Here are some points:
[-61  22 -25 -35 -60  43  14   4  30 -58 -23  37   8]
[  3 -33  61  15  34 -18  12 -44  13  29  65 -25   3]
[ 42 -35  60 -20 112 -35 -32 -33  22  54  11  11 -48]
[ -12   32   25   53  -53   12   17   -3  -29   -7   85 -104   51]
[-64  39 -55  37 -49  26  19  20  -5   1 -43  15  27]
[  56 -106   61  -17  108  -61    0  -29   11   34   41   70  -33]
[ 41 -59  43 -34  83 -41 -20 -42  15  29   8  31 -44]
[  0 -81  85  69  -3 -11  59 -12 -16  -2 127 -19  58]
[ 11 -63  46 108 -26 -20  62  -3 -38  -2 127 -47  81]
[  1  -7   7  72  55 -31  24  -8 -10  62  32  -3  10]
[ 43 -19   0  31 -34  -8  17  14 -31 -54  54 -20  30]
[  -1   31   40   48  -45   16   19    2  -18    0   81 -106   49]
[-36  57 -32  54   8  -2  14  17   0  50 -30 -43  14]
[-17  49 -10 -14 -32  25 -20 -14  -3  -8 -19 -46   1]
[ 22   7 -35   7  35 -24  -8  15 -17  29 -33   7 -12]
[-71  59 -41 -23 -15  39  -2   9  27   6 -84  24 -17]
Then 12 other points, each followed by its number:
[-71  59   9  -6 -32  42   6 -10  25 -21 -14 -41   2] 0
[-26   7  13 -85 -14  41 -29 -16  36 -54 -45  50 -36] 1
[  3 -21   7  77  38 -19  28  -1  -6  59  33  -6  21] 2
[-84  37 -28  27 -47  38  24   1  28   9 -32  17  15] 3
[ 41 -38  39 -33 104 -48 -26 -33  32  52  22   7 -45] 4
[ 42 -88  10  29  68 -49  27  -2 -10  41  16  78  -5] 5
[-19 -12 -44  11  -2  -2  32  19  12 -10 -53  98  -1] 6
[ 29  26 -38  56 -62  -3   1  23 -60 -32  31 -57  42] 7
[ -5 -18 -25  13 -53  16  14  21 -18 -42   0  35  19] 8
[ 27 -31   2  31 -29   6  -1  10 -37 -26  55 -28  31] 9
[ 66 -38  22  34  90 -63  -9   3 -17  57  34 -21 -11] 10
[-74  47 -14  14 -17  31  24   2  27   4 -37  12  10] 11
Which two of these numbered points are nearest to each point below, looking only along the 5 directions in which the first points spread most? Their numbers follow each, nearest first.
[ 85 -59  11 103  10 -55  18  14 -64  31  95 -31  39] > 2 9
[-34  66 -43  69  -6  13  12  11  -7  58 -21 -46  28] > 11 3
[ 10 -79  12  26  16 -34  41  -4   5  15   6  76   6] > 5 6
[ 38 -26   8  17 -30 -15   4  16 -38 -28  53 -23  18] > 9 7
[  2  47  17   8  26 -10 -15 -13   2  40   4 -55  -8] > 2 0
[-61  76  -2 -19 -32  49   5  -4  25  -3 -22 -30   5] > 0 11
[ 43 -37  57 -36 106 -37 -29 -28  26  58   7   7 -45] > 4 10
Now 12 new points, numbered from 0 again:
[-16  -2 -28  16 -58  14  23  16 -16 -40  -5  32  35] 0
[ 84 -60  17  87  23 -44  16  10 -68  31  91 -40  30] 1
[ 77  22  -8 -69   5 -17 -57   1  12  -3 -59  17 -51] 2
[ 25  23 -39  46 -58  -1  -4  30 -52 -19  34 -57  37] 3
[-94  52 -15  39 -39  40  43  -6  30  15 -20 -11  27] 4
[ 16  11 -11  -5 -77  20   0  23 -31 -65  26 -32  30] 5
[ 15  -4 -14 -10  -6   2  -7   3  -6 -16 -11   5  -1] 6
[ 26 -59  46 105 -13 -22  54  -2 -40  -3 119 -60  70] 7
[ 49  23 -36  44 -68   3  -4  20 -48 -13  26 -60  39] 8
[ 25 -50  25  44  36 -31  32  -8  -2  38  47  12  11] 9
[  75  -90   76 -104  127  -56  -45  -20   35   25  -28   98 -102] 10
[-20  47 -18  20 -18  14 -16 -10   0   0 -16 -48  -3] 11
Which two of these numbered points are nearest to each point below, looking only along the 5 directions in which the first points spread most? Their numbers follow each, nearest first.
[ 95 -48   4  90  16 -60  18  20 -70  25  95 -47  42] > 1 7
[ 91 -68  11  88  27 -65  24   7 -64  26  92 -34  33] > 1 7
[  87  -69   46  -84  127  -91  -61  -38   30   73  -37   63 -107] > 10 2
[ 26 -21   9  28 -36  -4  11  17 -33 -30  57 -35  38] > 3 8
[ 29 -27  -7 -20  -8  -2  -4  11  -8 -22  -9  20  -9] > 6 0
[ 83 -81  35 -79 127 -78 -59 -27  32  76 -46  70 -97] > 10 2
[-12  61  -5 -22 -32  26 -31   1  -2 -19 -23 -58   5] > 11 6
